In the data rows, 128 means zero.
Here are some numbered points:
tensor([138, 163, 131, 113, 129, 120, 152, 152,  83, 107, 152, 118, 125, 127, 119, 104]) 0
tensor([109, 159, 180, 166, 103,  70, 194,  81, 223, 121, 143, 112, 118, 146,  92, 145]) 1
tensor([137, 150, 147, 115, 129, 133, 170, 130, 123, 136, 115, 104, 122, 121, 109, 122]) 2
tensor([135, 154, 161,  97, 134, 103, 158, 142,  52, 171, 119,  97, 119, 124,  81,  88]) 3
tensor([121, 144,  54, 166, 120, 142,  90, 125, 116,  85, 162, 156, 124, 139, 156, 164]) 4
tensor([121,   0, 123, 143, 125, 157,   0, 114, 162, 167, 105, 185, 146, 131, 192, 147]) 5
tensor([131, 148,  53, 162, 107, 130,  99, 129,  99,  79, 171, 148, 123, 150, 158, 157]) 6
tensor([101, 160, 171, 147, 116,  70, 178,  95, 210, 150, 141,  92, 127, 146,  91, 131]) 7
tensor([138, 149, 156,  93, 140, 109, 148, 131, 100, 159, 115, 117, 128, 123,  98,  82]) 8
tensor([118,  39, 117, 147, 123, 158,  33, 112, 174, 143, 107, 165, 148, 129, 191, 152]) 9
tensor([123, 140, 160,  95, 143, 117, 150, 140, 102, 133, 122, 117, 139, 122, 110,  90]) 10
tensor([123, 149,  87, 130, 138, 145, 130, 137, 129, 108, 136, 135, 126, 121, 127, 140]) 11
tensor([ 90, 178, 192, 179, 126,  37, 203,  91, 255, 116, 160, 120, 110, 166,  63, 179]) 12
tensor([135, 147, 129, 118, 128, 125, 135, 147,  95, 111, 146, 125, 128, 128, 128, 110]) 13
tensor([144, 152, 141, 116, 126, 140, 176, 129, 140, 122, 121, 110, 120, 113, 111, 121]) 14
tensor([141, 146, 127, 123, 124, 136, 168, 129, 127, 115, 128, 115, 123, 123, 115, 133]) 15
tensor([112, 126,  39, 160, 132, 155,  60, 131, 118,  96, 148, 164, 128, 129, 170, 168]) 16
tensor([126, 150,  93, 129, 135, 142, 135, 138, 126, 108, 135, 133, 125, 121, 126, 137]) 17
tensor([113, 113,  54, 154, 139, 157,  61, 129, 121, 107, 135, 167, 131, 120, 166, 158]) 18
tensor([107,  71, 112, 142, 136, 152,  47, 120, 122, 161, 108, 158, 150, 130, 183, 150]) 19
New points follow, each followed by the numbers of its three nearest points above, nearest first.
tensor([142, 146, 142, 118, 127, 141, 174, 127, 141, 127, 117, 111, 119, 110, 114, 122]) 14 2 15
tensor([135, 152, 132,  99, 111, 109, 159, 138,  77,  98, 168, 108, 125, 139, 117,  99]) 0 13 10
tensor([125, 140, 159, 100, 136, 116, 154, 134, 109, 130, 124, 114, 137, 124, 112,  93]) 10 8 2
tensor([142, 150, 147, 114, 131, 130, 169, 131, 111, 131, 115, 101, 126, 116, 107, 119]) 2 14 15
tensor([111,  80, 116, 138, 134, 150,  62, 121, 122, 157, 109, 152, 146, 128, 175, 147]) 19 9 18
tensor([127, 102, 107, 137, 130, 144,  56, 106, 150, 183,  98, 145, 139, 128, 169, 140]) 19 9 18
tensor([144, 154, 140, 116, 130, 142, 175, 127, 148, 126, 116, 108, 122, 110, 114, 122]) 14 2 15
tensor([120, 147, 103, 135, 126, 124, 115, 140,  75, 125, 143, 122, 123, 130, 128, 130]) 13 17 0
tensor([140, 163, 137, 119, 130, 114, 157, 159,  97, 109, 144, 119, 123, 124, 116,  95]) 0 13 10
tensor([144, 154, 144, 108, 113, 102, 173, 137,  72, 122, 153, 104, 114, 136, 105,  99]) 0 13 10
tensor([121,   0, 146, 133, 116, 157,   0, 115, 189, 163,  78, 211, 151, 135, 187, 134]) 5 9 19
tensor([121, 147, 104, 131, 130, 128, 113, 145,  71, 124, 141, 124, 125, 128, 129, 127]) 13 0 17
tensor([ 70,  73, 117, 193, 129,  56,  31, 110, 255, 144, 152, 197, 116, 174, 105, 213]) 9 5 19
tensor([138, 148, 161,  91, 140, 105, 145, 129,  94, 166, 113, 116, 128, 124,  98,  77]) 8 10 3
tensor([126, 148, 163,  94, 143, 118, 158, 138, 111, 133, 119, 112, 139, 126, 108,  88]) 10 8 2
tensor([127,  93, 160, 108, 129, 117, 119, 135,  97, 122, 118, 139, 129, 130, 114,  88]) 10 13 8
tensor([139, 148, 159,  93, 139, 109, 148, 130,  98, 161, 113, 114, 128, 124,  99,  82]) 8 10 3
tensor([132, 144, 138, 118, 132, 134, 153, 130, 110, 144, 115, 108, 124, 122, 111, 124]) 2 15 14
tensor([ 90,  98, 112, 141, 149, 154,  75, 128, 119, 138, 123, 142, 157, 127, 174, 154]) 19 18 9
